In the data rows, zero lies at 4.5, halfway between 4 and 5.
Here are some points, each followed by its number:
5 6 5 0 5 6 3 6 4 5 3 5 4 4 5 6 6 3 5 5 3 4 5 5 4 3 8 6 5 5 3 6 0
7 6 5 3 4 5 5 3 6 5 5 3 4 4 4 3 5 3 3 5 5 5 4 5 4 7 5 5 3 4 3 4 1
4 6 5 5 5 4 3 7 6 3 5 7 5 4 3 5 4 2 5 5 7 6 8 5 6 5 2 5 5 2 6 4 2
4 5 4 6 7 1 6 5 0 3 6 2 8 5 2 5 5 2 4 3 5 5 2 5 5 6 3 3 6 5 4 4 3
3 5 5 5 5 4 6 4 4 5 2 5 5 4 5 4 3 3 4 5 5 4 5 5 5 5 5 4 4 4 5 6 4
5 4 5 4 4 4 4 5 4 5 4 4 3 4 4 4 4 6 5 5 4 6 4 3 4 5 5 3 4 3 6 5 5
6 4 6 6 4 3 5 7 3 3 4 4 6 5 5 3 4 4 3 3 1 3 1 5 6 5 2 2 6 1 3 0 6
4 9 5 4 6 5 4 6 4 5 6 4 4 6 4 6 5 4 3 6 4 4 0 3 5 4 6 5 4 6 4 4 7
7 5 7 5 3 0 0 3 3 4 4 6 5 3 6 8 8 2 7 0 4 7 1 4 3 5 3 4 6 0 7 4 8
4 6 3 4 5 3 6 3 2 4 3 5 6 3 4 2 4 5 4 5 4 5 5 6 4 6 6 4 4 3 6 5 9
6 2 2 7 7 5 3 4 7 4 3 3 9 4 5 6 5 3 6 4 7 7 3 8 4 4 9 4 4 6 5 5 10
7 2 7 6 4 7 1 3 9 6 5 4 3 5 5 4 2 5 5 5 7 5 4 5 6 2 7 2 5 4 4 1 11
4 5 7 5 4 5 4 3 4 5 5 5 6 4 5 5 6 4 6 4 5 3 5 5 4 6 5 4 5 5 4 5 12
7 6 3 3 8 6 2 2 5 5 0 6 9 4 4 4 3 0 4 7 7 6 4 4 1 4 8 4 6 6 5 7 13
3 6 5 5 4 1 5 6 5 3 5 7 6 4 3 5 4 2 5 5 8 4 7 4 7 5 0 7 6 2 6 6 14
5 3 2 6 5 5 6 8 3 3 5 7 4 5 3 9 4 3 4 4 4 4 4 4 5 3 3 5 7 4 4 5 15
4 3 6 4 5 5 3 4 5 5 2 6 5 5 2 4 4 5 6 6 5 4 5 3 5 3 3 3 4 5 5 4 16
5 6 5 5 5 5 4 5 5 4 5 5 4 5 3 4 5 5 6 6 4 4 4 4 5 5 4 4 5 3 4 4 17
3 5 4 5 6 5 6 6 4 4 5 4 5 6 4 5 6 6 4 5 4 4 5 6 4 4 4 7 5 5 3 5 18
4 4 4 4 5 4 5 4 4 4 4 6 5 5 4 4 5 6 4 6 4 5 5 4 6 4 5 5 4 4 5 6 19
5 5 4 4 4 4 4 5 5 5 5 4 6 6 3 4 4 5 6 5 5 4 5 6 0 4 6 4 5 4 4 5 20
4 5 4 4 3 4 6 4 4 5 5 4 6 6 6 4 5 5 2 3 2 4 3 6 3 4 5 6 6 5 5 5 21
2 4 6 3 4 5 5 4 5 5 3 6 3 5 5 4 4 4 3 3 5 4 5 3 5 4 2 6 5 4 5 4 22
4 3 5 8 5 4 4 5 4 4 6 5 4 5 6 5 4 5 5 6 3 5 3 3 5 4 4 3 3 7 5 5 23
5 3 3 6 6 3 5 6 6 6 3 6 3 3 4 4 0 2 6 2 7 7 4 3 8 6 0 6 5 3 4 3 24
4 4 3 6 5 4 3 6 2 4 6 4 9 6 3 7 4 4 5 4 5 7 2 7 5 3 4 3 4 5 4 3 25
6 2 3 5 4 4 3 7 6 5 6 4 4 5 5 6 4 6 6 5 4 6 3 4 7 3 4 4 6 6 4 5 26
6 4 5 2 4 5 4 7 6 5 5 2 7 8 5 3 5 6 4 1 4 6 5 7 6 4 8 3 4 2 1 3 27
4 6 3 5 3 2 6 2 5 3 6 4 4 3 3 4 4 4 3 5 3 8 5 4 5 4 6 4 6 7 5 5 28
7 2 2 6 5 8 7 9 3 0 6 3 6 6 7 5 5 6 7 5 0 3 7 9 0 5 5 3 6 0 6 3 29
6 5 6 5 4 3 2 2 5 3 6 3 9 5 4 6 5 4 6 3 4 4 3 5 1 5 3 3 2 5 4 4 30
2 4 5 6 3 4 2 5 7 4 5 5 1 5 2 5 1 6 7 4 6 5 7 3 5 2 5 3 4 9 6 0 31
1 5 5 6 8 6 2 3 2 3 0 5 2 3 1 8 7 7 9 5 4 9 4 5 3 4 5 7 5 6 8 5 32
7 6 8 5 4 3 6 5 2 3 5 6 2 5 4 2 4 5 6 7 1 5 2 5 5 7 9 5 4 2 7 5 33
9 5 1 6 5 7 9 2 4 0 5 2 4 1 4 4 5 5 5 3 6 8 9 6 2 9 3 4 6 5 5 6 34
5 4 5 4 4 4 4 4 4 6 5 4 6 5 5 4 4 5 5 6 5 5 3 5 5 4 5 5 5 5 4 5 35
5 5 3 4 6 4 4 5 3 3 3 4 4 5 2 5 4 3 5 4 6 5 3 6 4 3 6 6 6 4 3 3 36
5 9 4 3 3 0 5 4 5 3 7 4 4 0 4 1 5 3 5 4 3 4 9 0 5 4 3 7 6 4 3 5 37
4 4 2 4 6 4 4 4 6 4 4 4 7 4 5 4 4 3 5 4 2 5 5 5 4 4 6 3 5 5 6 5 38
5 4 5 4 3 5 4 4 6 3 4 6 5 4 5 5 5 3 4 4 5 4 6 4 5 3 4 5 5 3 4 4 39
5 3 2 4 6 4 5 4 5 4 4 4 5 4 5 6 3 5 5 5 4 6 6 4 5 4 6 7 4 5 6 6 40
4 3 2 7 5 6 4 2 5 5 4 5 6 4 2 5 3 4 5 3 6 6 3 6 5 6 6 6 5 6 3 5 41
5 5 5 4 5 5 4 6 5 5 5 3 5 6 4 4 4 4 4 3 4 4 5 5 2 4 7 4 4 5 4 4 42
5 3 3 2 6 3 7 2 3 5 4 6 5 3 5 4 4 4 3 4 6 6 5 4 6 7 3 6 5 3 4 7 43
6 5 4 5 4 5 4 5 5 5 7 4 4 5 4 5 5 5 4 4 6 4 4 5 4 6 3 4 6 5 3 4 44
5 3 4 4 6 5 3 4 5 6 6 3 5 6 6 5 4 7 5 3 4 5 3 3 2 5 6 5 5 7 3 5 45
4 9 5 8 3 5 3 6 7 5 5 5 6 2 4 6 9 6 6 9 2 1 4 4 3 3 4 4 3 7 3 4 46
6 1 3 3 0 9 1 0 9 3 6 1 9 6 5 5 7 9 9 6 6 2 7 2 0 2 9 6 4 6 2 5 47
5 5 3 4 5 4 5 5 4 5 4 4 4 4 4 3 4 3 4 6 4 5 4 4 5 4 5 4 4 4 5 6 48
4 3 5 5 4 5 6 7 7 4 4 5 7 4 6 5 4 5 4 4 5 5 6 3 6 7 4 4 3 5 5 4 49
3 4 7 4 3 4 2 3 4 4 5 4 6 8 4 4 4 6 8 0 4 2 3 6 3 3 7 5 4 2 2 3 50
6 4 4 6 4 7 6 9 3 1 5 4 6 5 4 8 4 8 6 3 4 2 8 6 4 5 5 4 4 0 4 4 51
4 3 2 3 6 5 6 5 7 7 3 3 6 6 5 5 3 4 2 5 6 4 4 6 2 5 6 5 5 6 4 5 52
6 3 4 2 3 6 6 4 6 8 7 7 5 5 6 5 2 7 2 0 9 4 6 4 5 5 4 6 6 5 1 4 53
2 4 7 6 5 7 4 4 4 3 3 8 5 7 3 3 6 4 8 3 6 3 6 4 7 2 6 6 2 4 4 3 54
8 2 9 3 3 1 4 5 6 6 4 3 5 3 8 4 4 5 5 3 3 5 6 4 4 5 5 3 3 2 9 5 55
6 6 5 5 9 4 6 6 2 6 1 2 2 4 5 5 4 3 3 4 1 4 1 3 4 5 5 3 4 5 5 3 56
3 4 2 5 4 5 6 3 5 4 4 4 5 4 4 4 4 4 3 4 4 5 7 4 3 6 6 5 5 5 5 5 57
4 3 5 2 3 2 5 2 5 5 5 4 5 5 8 1 4 4 5 4 2 6 5 3 6 3 5 4 4 4 6 2 58
4 4 5 4 4 3 4 4 6 3 4 4 3 4 5 4 4 5 3 4 2 6 6 3 4 3 4 4 4 5 6 4 59
4 5 3 3 4 2 2 5 5 4 5 4 6 4 5 5 3 4 5 3 5 6 3 3 4 3 4 6 5 4 3 3 60
4 6 3 5 9 8 4 8 8 7 3 5 2 6 2 5 2 3 1 2 6 4 4 9 4 2 7 6 5 6 3 4 61
4 0 4 5 5 5 5 3 5 1 4 5 1 2 3 8 2 6 1 5 4 6 4 3 6 4 4 3 2 7 6 3 62
7 4 0 4 8 2 1 4 7 5 2 4 9 6 4 7 3 1 8 2 8 6 4 6 2 4 8 3 3 8 6 7 63
7 1 4 7 2 8 3 5 7 2 3 7 7 3 5 8 4 5 4 5 5 4 6 3 7 1 1 6 4 6 6 6 64
6 3 4 5 6 4 3 5 3 6 6 4 2 4 5 5 5 5 8 4 5 6 2 6 3 4 5 3 2 5 5 4 65
4 3 4 2 7 6 4 4 5 6 7 1 5 6 5 6 5 7 5 3 6 4 2 4 0 5 6 6 4 8 3 6 66
4 4 3 8 4 6 5 5 6 3 4 7 6 3 4 7 2 2 6 6 7 8 7 5 6 3 4 2 6 7 6 5 67
3 6 5 5 4 7 7 5 2 4 4 5 7 3 3 7 8 4 3 3 5 3 8 7 3 7 3 4 5 4 4 4 68
6 6 4 2 5 3 6 6 4 6 2 6 4 6 7 2 6 8 4 3 8 4 7 2 9 4 3 7 1 3 3 7 69
5 4 4 4 5 4 4 4 6 4 5 6 5 4 5 5 5 4 6 3 6 4 6 4 4 3 4 6 5 4 4 5 70
3 3 2 4 9 5 6 5 3 7 4 8 4 5 6 4 4 4 3 5 5 5 5 3 6 6 4 8 4 7 4 8 71
8 2 2 7 3 8 4 3 1 0 5 8 4 3 2 7 4 6 9 5 8 5 5 5 7 6 2 3 6 4 3 6 72
7 4 2 4 2 0 4 9 2 3 6 6 0 4 3 3 3 7 6 3 3 7 0 2 8 4 1 3 7 4 5 3 73
3 6 4 4 4 5 5 4 3 4 4 6 1 3 4 5 5 4 4 5 5 3 5 4 4 5 3 5 5 4 3 5 74
5 5 3 4 5 3 5 5 3 5 5 4 4 4 5 6 6 3 3 5 4 5 3 6 4 4 2 6 4 5 4 4 75
7 4 8 6 5 7 6 3 8 5 3 5 6 6 4 4 5 2 3 5 7 2 0 7 6 8 5 2 3 0 4 5 76
5 4 5 4 5 5 4 1 5 4 2 4 3 2 3 3 2 3 3 4 5 3 3 4 4 5 6 5 6 5 3 3 77
5 5 6 3 2 4 3 4 4 5 6 4 5 6 5 5 5 5 5 4 5 4 4 7 4 5 4 4 6 3 4 3 78
5 4 3 6 5 8 6 6 6 6 2 5 2 4 4 5 4 4 5 5 4 3 2 5 5 5 4 8 3 5 2 4 79
4 6 4 2 4 3 5 5 3 5 5 2 3 4 6 4 5 5 4 4 1 6 5 5 4 5 5 4 5 4 6 2 80
5 1 6 6 2 6 5 4 6 6 5 5 1 4 4 5 4 3 1 5 6 4 2 4 6 4 3 4 4 6 4 4 81
6 4 7 4 5 6 3 5 5 4 6 4 0 5 5 6 5 7 7 4 5 5 2 4 5 3 6 2 3 6 5 4 82
1 5 7 4 2 4 8 8 6 9 4 6 2 6 5 1 3 2 0 5 5 0 6 4 8 3 3 6 7 3 2 2 83
7 6 4 4 4 3 7 6 5 3 9 3 4 4 5 4 5 6 3 5 2 5 5 6 3 7 5 3 5 4 5 5 84
6 4 4 7 2 3 6 7 2 1 4 5 5 4 6 6 4 3 5 5 3 4 2 2 5 2 3 5 6 3 3 5 85
5 5 3 4 4 5 3 3 6 4 5 5 4 4 4 4 5 4 6 4 5 5 6 4 3 4 5 5 6 5 4 5 86
5 5 5 5 5 4 4 4 3 3 4 3 3 4 3 6 5 5 7 5 5 5 5 5 4 6 4 2 5 3 5 3 87
4 4 4 5 4 5 5 4 4 6 5 4 3 4 3 5 4 4 2 4 6 4 5 4 5 4 2 4 5 5 2 4 88
6 5 1 3 4 4 4 3 6 5 5 2 4 4 4 3 3 7 5 4 6 6 6 5 1 6 5 2 6 4 5 4 89
2 4 8 5 2 0 2 2 0 2 7 5 2 1 8 9 9 7 9 6 4 9 4 2 2 3 3 4 4 5 9 3 90
2 3 8 5 6 5 7 5 5 7 3 3 4 5 6 7 6 5 4 3 4 3 4 8 3 5 0 5 3 6 5 3 91
9 0 5 2 4 6 7 2 5 3 4 8 5 4 9 5 8 3 0 4 0 1 2 2 8 7 5 7 2 1 6 9 92
2 3 3 5 7 6 5 6 5 4 3 4 5 5 4 7 4 5 4 2 4 4 7 7 4 3 6 5 4 6 5 4 93
4 4 6 5 3 6 6 4 5 5 5 3 4 4 4 4 4 7 3 6 4 3 8 7 4 6 5 3 5 4 5 5 94
5 5 5 5 4 3 4 5 7 5 6 4 6 5 5 4 5 4 4 4 5 4 4 4 5 4 3 5 4 5 4 4 95
5 4 3 4 6 4 4 7 4 6 5 4 0 5 4 5 3 4 4 5 5 5 3 6 5 3 5 4 6 3 4 4 96
6 4 3 3 3 3 5 4 5 5 4 5 5 3 5 4 3 3 4 4 5 5 4 4 5 4 4 5 5 3 6 5 97
6 4 5 3 4 6 0 5 4 5 7 7 4 7 5 5 7 8 9 3 5 4 2 5 5 2 5 6 4 5 1 3 98
3 4 2 4 7 2 6 3 4 4 3 4 7 3 5 2 1 1 5 5 6 6 9 4 6 6 2 2 6 3 7 4 99
6 4 1 4 3 3 8 7 4 3 7 6 4 5 3 4 4 4 2 4 5 5 4 4 6 6 2 4 7 3 4 4 100
6 5 4 5 5 7 7 6 8 5 5 5 4 4 6 8 7 8 5 7 5 4 5 3 4 6 4 5 1 6 4 7 101
2 6 9 7 3 7 3 4 9 6 3 6 5 5 5 4 5 1 5 5 6 2 7 4 6 0 5 5 4 6 5 3 102
3 2 4 6 3 7 4 3 6 4 4 6 4 4 5 6 4 5 3 5 5 5 6 3 5 2 3 4 4 6 4 5 103
5 2 4 5 6 7 6 5 7 6 0 4 1 4 3 5 5 5 3 4 6 0 2 6 5 4 3 6 5 6 4 5 104
4 5 4 6 4 3 6 4 3 3 4 4 4 3 2 4 4 5 5 5 5 7 6 5 4 7 3 4 5 4 5 3 105
4 5 4 5 4 5 5 5 6 5 2 4 5 5 4 4 4 3 4 4 6 2 6 6 4 5 6 4 5 4 4 5 106
5 4 5 5 4 5 3 4 5 7 4 5 5 3 6 4 4 4 4 5 5 4 4 5 5 5 5 5 4 5 4 5 107
6 5 3 5 4 3 5 4 4 4 5 4 4 2 3 5 5 4 5 5 6 4 6 4 5 7 1 6 6 5 4 6 108
3 4 4 1 6 6 5 5 2 5 4 1 6 8 8 3 5 5 5 5 0 3 3 5 0 2 9 6 2 6 4 7 109
5 4 4 3 4 6 5 5 7 5 5 4 3 5 4 6 7 7 4 5 5 4 4 3 5 5 4 6 2 5 4 7 110
4 6 4 4 4 3 4 5 4 4 5 4 4 4 3 4 4 4 5 4 4 5 6 4 5 4 4 4 5 4 5 4 111
3 6 4 4 2 4 6 9 5 6 5 6 5 6 6 4 4 4 5 5 4 3 6 4 5 3 7 5 6 4 4 6 112
5 2 5 4 5 4 5 4 4 5 5 4 3 4 6 6 6 4 2 3 5 4 4 4 5 6 3 5 5 5 4 5 113
3 4 6 3 4 3 5 4 2 5 4 6 5 5 7 5 6 5 6 4 4 5 4 3 4 3 4 5 3 4 5 4 114
5 4 5 5 5 5 4 4 4 6 5 4 4 6 4 5 5 5 5 5 7 4 2 4 5 5 5 3 4 5 4 5 115
4 4 4 5 4 4 6 4 4 4 4 5 7 4 6 5 5 4 4 5 5 4 6 5 5 5 3 5 5 4 5 6 116
4 7 5 4 4 1 6 5 4 4 6 3 5 4 5 2 3 3 3 5 3 4 5 5 4 5 7 4 4 4 4 5 117
5 6 5 7 4 4 4 2 7 4 4 3 2 3 3 3 3 4 4 4 5 4 3 3 2 5 5 3 5 6 3 4 118
9 7 0 5 3 7 4 2 6 2 5 4 6 4 0 7 6 2 6 4 6 6 5 6 3 7 4 5 7 2 5 6 119
5 3 6 4 6 4 4 5 5 6 6 2 5 9 5 5 5 6 4 4 6 3 3 5 5 4 4 0 5 5 3 2 120
5 7 3 4 4 3 5 5 2 7 5 3 5 4 4 4 4 4 4 7 4 6 2 5 5 5 7 5 5 5 4 7 121
6 4 4 1 3 4 4 5 6 2 5 6 6 5 4 4 6 3 4 3 4 3 6 4 6 3 5 6 6 3 3 4 122
5 5 2 4 5 5 4 4 4 4 5 2 3 5 4 5 5 6 5 4 3 5 5 5 2 4 9 7 5 6 4 5 123
1 5 6 5 6 4 5 8 4 6 4 5 7 6 5 6 6 3 3 5 4 4 4 6 4 3 3 4 4 5 5 3 124
3 3 5 6 4 5 7 5 7 4 5 5 6 5 8 4 5 7 3 1 6 4 6 2 5 6 4 3 2 6 6 7 125
2 7 4 7 0 8 4 4 6 3 6 7 7 3 4 4 6 4 5 5 6 3 6 6 5 3 4 7 5 6 4 5 126
5 2 4 5 4 5 4 4 5 4 4 5 3 4 4 5 4 5 3 4 4 5 4 4 6 3 4 3 4 5 5 4 127
4 4 5 5 6 6 2 4 3 5 4 5 7 5 4 6 6 5 6 4 6 4 4 5 5 7 3 5 4 5 4 5 128
6 4 3 5 5 1 7 5 3 5 5 5 7 5 7 3 4 3 3 4 8 4 2 6 6 6 3 5 7 4 3 7 129
5 8 2 3 6 0 4 5 2 7 4 3 4 6 3 3 3 3 5 9 2 6 2 6 4 4 9 6 5 6 5 8 130
4 0 4 2 6 2 7 1 3 9 3 2 6 2 6 4 5 1 1 6 8 5 4 3 6 9 0 4 6 8 7 8 131
3 3 4 4 5 5 3 4 4 4 3 5 4 4 6 5 4 4 3 3 2 5 5 4 5 3 4 5 5 6 4 3 132
3 6 6 5 2 5 5 2 3 3 4 8 8 6 5 5 7 3 7 5 5 4 5 4 2 7 5 7 4 5 4 9 133
5 6 4 6 5 4 4 5 4 3 4 4 4 3 3 4 4 4 5 6 4 5 5 2 5 4 4 3 5 5 6 5 134
5 5 4 2 5 4 6 4 3 6 3 4 3 5 3 0 4 3 2 6 3 5 4 3 5 4 6 5 5 1 5 6 135
5 7 3 8 2 6 1 6 6 9 5 6 6 3 5 5 9 6 5 8 2 0 5 5 3 1 3 6 4 5 4 7 136
4 6 6 5 5 5 4 5 5 3 5 5 4 5 5 5 5 5 5 6 3 4 6 5 5 6 4 4 4 4 5 4 137
5 4 4 4 5 4 5 4 5 3 5 4 4 3 4 5 4 5 5 5 5 5 5 3 5 5 5 5 3 4 6 6 138
3 6 8 5 3 4 4 4 6 4 7 5 4 5 5 2 3 5 4 7 4 4 6 4 6 5 3 4 4 5 4 3 139
2 4 7 6 5 3 4 4 5 4 6 7 5 6 5 3 4 4 3 7 4 7 4 1 7 5 4 5 2 6 8 4 140
4 5 5 5 6 4 4 5 3 6 5 5 7 5 6 6 6 5 5 6 4 4 3 5 5 4 5 5 4 5 3 6 141
1 4 5 5 4 3 5 5 5 5 7 2 5 5 6 4 4 5 2 3 3 4 6 5 3 4 2 3 6 6 3 3 142
6 4 1 4 5 4 6 9 4 4 5 5 4 2 3 4 4 3 2 4 5 4 3 4 7 6 2 5 6 4 4 4 143
9 4 5 3 4 4 0 4 2 0 0 8 0 0 5 8 9 2 2 2 3 1 3 3 5 3 4 7 3 0 3 7 144
4 3 4 5 5 5 4 5 5 4 4 4 6 6 5 5 4 5 5 3 4 5 4 4 4 4 5 5 5 4 4 4 145
5 2 6 6 4 7 5 3 6 4 4 4 4 5 4 4 4 4 4 3 3 3 6 6 5 4 6 3 2 3 4 4 146
4 9 7 2 2 6 4 3 0 5 6 3 2 4 0 0 5 5 5 5 7 4 5 6 2 8 5 4 6 2 6 1 147
Which three points above are nearest to each new point by angle, seen from the average point of the numbered points? Their numbers follow each, nearest first.
5 2 5 5 4 7 4 8 0 2 1 2 8 4 8 6 9 9 8 3 3 0 8 1 6 9 0 0 7 1 5 6 51 29 128
6 4 4 2 5 3 5 5 5 4 5 5 6 5 6 5 4 4 4 4 6 5 3 3 5 6 5 4 5 4 4 4 129 43 60
5 6 4 4 4 4 3 3 4 4 4 6 4 4 5 2 6 4 6 6 5 4 6 5 4 0 9 8 5 4 2 7 0 86 123
6 5 4 4 4 3 4 3 5 4 4 5 4 3 5 5 5 4 4 4 3 4 4 3 4 5 4 5 5 4 3 6 144 37 92
6 6 5 6 5 3 3 3 4 1 6 4 5 5 7 3 5 5 4 5 3 7 0 5 5 6 6 2 4 1 5 4 33 6 8
9 5 3 3 5 1 4 2 8 6 7 3 4 4 6 6 2 4 3 6 6 8 3 2 3 7 3 5 6 7 6 7 131 89 97
5 5 5 5 4 3 3 4 5 4 6 4 4 5 4 4 4 5 5 6 4 5 4 3 5 3 3 5 4 4 5 4 139 140 95
7 5 3 4 5 3 3 4 7 5 6 4 5 4 4 5 3 4 5 5 5 7 2 3 3 5 5 5 6 6 5 6 63 45 60
3 3 3 5 7 6 6 5 6 5 2 4 6 5 4 8 4 4 3 4 4 5 5 8 5 4 5 4 3 6 5 4 93 52 61
3 5 5 4 6 5 5 6 4 5 3 3 4 5 4 6 5 4 3 3 2 4 3 5 3 3 6 4 5 5 4 3 56 42 124
5 4 3 4 6 4 4 8 6 6 2 3 4 4 5 5 5 5 6 7 2 4 5 4 4 2 4 5 3 5 4 5 136 46 109
4 6 6 4 4 4 5 3 2 6 3 7 3 4 6 5 6 4 4 5 6 4 5 5 5 6 5 4 5 3 5 5 74 4 12
5 5 4 4 5 3 4 4 5 5 4 4 6 4 6 4 4 3 4 4 6 5 3 4 5 5 5 4 5 5 4 5 129 13 63
5 6 5 4 5 3 2 5 6 4 4 5 2 2 4 6 5 2 4 4 5 5 3 5 3 5 1 4 6 5 4 5 8 75 108
4 5 4 5 5 5 5 4 3 4 5 4 5 4 5 5 5 4 4 4 4 3 6 5 4 5 4 4 5 4 4 4 68 142 29
5 6 3 6 7 4 4 2 3 2 2 5 6 3 4 6 5 4 6 5 3 6 4 6 3 6 6 5 4 6 6 6 32 13 9
2 6 5 5 4 7 6 6 5 5 6 6 4 6 4 4 5 5 3 6 6 3 4 5 7 5 4 6 5 3 5 4 83 126 18
5 5 4 4 4 6 4 4 5 4 4 5 3 4 4 4 4 3 3 5 5 5 4 4 4 5 4 5 4 4 4 5 1 74 77
4 4 6 4 5 5 7 5 4 4 4 5 5 6 5 3 4 4 2 4 4 3 6 5 7 6 4 4 5 2 5 4 83 6 4
4 1 5 6 5 2 5 5 3 4 6 4 4 4 6 6 3 7 6 6 3 6 2 4 6 4 5 3 2 5 5 4 23 65 26
4 4 3 6 5 5 4 3 6 3 4 5 6 4 3 4 4 4 5 6 7 5 7 5 4 5 2 4 5 5 5 5 67 99 2
9 1 6 2 0 3 1 4 4 6 5 7 8 4 6 3 3 7 5 6 7 4 0 2 9 1 5 6 4 0 6 6 35 97 55
3 6 4 6 4 3 7 5 4 5 6 5 7 5 7 4 5 4 3 6 5 4 6 4 6 6 2 5 6 5 5 5 116 129 14
5 7 4 3 3 5 4 5 5 3 4 6 6 5 0 5 5 3 7 3 5 3 6 4 6 2 6 6 6 4 4 5 122 54 111
4 2 6 8 6 2 4 4 4 4 1 5 5 4 4 5 2 3 3 3 5 7 3 3 6 1 3 1 3 4 6 3 127 62 16
4 6 3 5 5 5 4 4 5 2 3 7 3 4 3 6 5 4 7 5 4 6 5 4 4 4 7 6 3 4 4 4 32 54 36
9 5 5 5 3 3 4 6 6 6 5 3 7 7 5 5 4 5 4 4 2 7 2 5 6 2 5 3 5 4 3 2 27 6 26
5 5 3 3 4 6 4 5 7 5 7 5 5 5 5 3 4 4 3 3 7 3 7 3 4 5 4 7 5 5 2 5 53 70 122
4 5 6 4 4 6 6 5 4 4 6 3 4 6 4 4 4 4 4 3 3 5 4 9 5 6 9 4 5 4 4 2 27 42 78
3 5 4 5 5 5 4 5 4 4 4 4 2 4 3 4 3 5 5 4 4 6 6 5 4 3 5 4 4 5 5 3 31 111 32
5 6 5 5 6 2 4 4 6 5 4 4 3 3 4 5 4 2 3 4 6 4 3 3 3 4 1 4 6 6 5 2 118 88 24
6 6 6 3 7 5 5 6 4 9 2 1 3 6 3 1 2 2 1 0 9 1 3 7 5 7 1 3 8 1 3 0 83 88 6
0 4 6 1 4 0 9 3 3 1 2 5 0 3 8 5 3 9 3 4 0 8 7 1 6 6 2 5 0 5 9 2 59 80 58
4 4 4 4 7 4 6 5 3 6 3 2 4 5 4 6 5 3 3 5 2 4 2 6 4 3 5 4 4 4 4 5 56 109 75
3 5 4 4 6 4 5 5 4 4 3 5 6 3 4 4 3 3 4 5 5 4 9 4 6 5 4 3 5 4 7 4 99 2 4
4 5 4 4 5 4 4 5 4 5 5 5 5 5 4 6 5 4 5 4 6 4 5 5 4 4 3 4 5 5 4 4 124 25 128
2 6 6 3 3 5 6 7 6 6 4 5 4 6 5 2 2 2 1 5 4 2 6 5 7 3 2 6 3 4 2 2 83 22 139
4 4 5 4 6 6 7 3 7 4 7 5 6 7 5 4 4 4 2 3 4 4 3 4 6 4 4 6 4 7 5 6 125 21 95
6 3 3 5 2 3 4 3 3 4 5 3 7 4 2 3 2 1 4 6 6 5 6 6 4 6 5 1 6 3 3 4 99 105 3
6 4 3 4 4 5 4 5 4 3 5 5 4 3 4 5 4 5 6 5 6 5 5 4 5 5 4 4 6 5 4 5 72 108 34
3 5 3 5 4 6 4 4 4 3 5 6 5 5 4 5 5 5 4 5 5 4 6 4 5 3 5 5 4 5 4 6 126 103 19
5 3 5 4 4 5 5 4 5 3 4 6 5 4 6 5 5 5 3 4 5 4 4 4 5 4 5 5 4 4 4 6 92 144 39
2 5 5 5 7 4 1 6 4 0 4 7 6 5 8 5 5 4 8 4 3 4 5 5 3 0 7 4 3 5 4 4 54 114 50
6 4 5 4 4 3 5 5 4 4 3 4 5 4 4 6 4 3 3 3 6 5 2 5 4 5 2 1 5 4 6 2 6 3 8
6 2 4 1 2 5 3 3 4 3 6 3 2 4 8 5 5 9 6 4 1 3 3 3 2 2 6 3 6 4 6 5 82 47 109
5 4 5 5 5 4 6 4 1 1 5 5 4 4 6 8 8 8 3 4 1 4 2 5 3 5 5 3 3 5 5 5 90 84 114
3 4 6 6 5 4 3 5 6 4 5 6 3 4 4 4 3 5 7 5 5 5 4 3 6 3 4 3 5 5 5 3 31 16 11
6 5 3 3 6 4 5 4 6 5 5 3 4 4 4 4 3 4 3 5 6 7 0 5 4 5 6 6 4 5 5 6 121 130 1
3 4 5 4 4 4 3 4 5 5 4 5 3 4 7 4 4 4 4 3 4 4 5 3 5 3 3 6 5 4 5 3 22 132 58
5 2 4 6 4 5 6 6 7 4 5 4 7 5 7 4 5 6 4 3 6 4 5 2 5 6 4 5 3 6 6 5 125 49 101
2 7 4 5 6 3 6 2 4 5 1 6 0 2 5 4 7 5 1 5 2 6 3 2 3 3 5 7 4 9 4 3 132 74 56
3 2 4 4 4 2 5 5 6 4 4 6 4 5 5 2 3 4 5 4 7 6 3 1 9 3 3 5 4 3 6 4 24 140 58
6 4 4 4 4 2 4 4 6 5 6 5 4 4 6 4 5 3 4 4 8 5 3 3 5 5 4 3 4 9 4 6 131 95 115
5 3 5 5 5 4 4 5 5 5 6 5 4 3 6 5 5 6 4 5 4 6 3 3 6 4 4 3 4 6 5 5 23 26 127
2 6 4 5 6 4 6 5 3 5 4 4 6 3 5 5 4 4 3 4 4 4 7 6 3 6 4 4 5 6 5 6 68 4 57
5 4 4 4 5 5 5 5 5 5 4 5 5 5 5 4 5 5 4 4 5 4 6 4 5 5 4 6 4 4 5 6 69 71 125
4 4 6 5 3 4 4 5 5 4 5 6 8 4 5 3 3 3 5 5 6 3 7 3 6 4 3 6 5 3 3 6 14 116 39
5 3 6 3 4 4 4 3 6 5 4 6 6 5 6 5 4 4 3 5 4 5 6 4 5 4 6 4 3 4 6 5 55 58 92
4 4 4 4 5 4 5 6 4 5 6 5 6 6 6 4 4 5 4 4 3 4 5 6 5 3 4 6 4 3 5 5 21 18 112
3 5 4 5 5 5 4 6 5 5 5 5 6 5 3 4 3 3 6 4 6 4 6 5 4 3 3 4 5 5 4 3 2 31 102
8 6 5 3 5 3 4 3 1 4 4 1 5 4 1 4 7 4 9 5 3 4 3 5 1 8 3 1 5 0 5 3 87 147 17
5 5 3 5 4 4 5 5 5 3 5 5 5 4 3 4 5 5 5 4 5 4 5 5 4 5 5 4 5 4 5 5 119 34 84
3 6 6 5 5 5 2 4 3 4 5 5 5 6 3 5 5 4 6 4 4 4 3 6 3 2 5 4 5 5 5 2 50 25 98
4 7 4 3 3 7 5 4 8 3 7 5 5 5 5 2 3 5 2 5 6 3 8 1 5 4 4 7 5 5 3 6 37 126 139
4 4 4 3 5 5 5 6 4 5 4 5 3 4 4 5 5 5 5 5 5 4 5 4 5 5 4 4 4 4 5 4 74 5 96
5 7 4 3 4 2 2 5 6 7 7 3 7 4 5 5 6 6 4 7 3 3 2 5 3 3 4 5 6 5 4 6 136 35 46
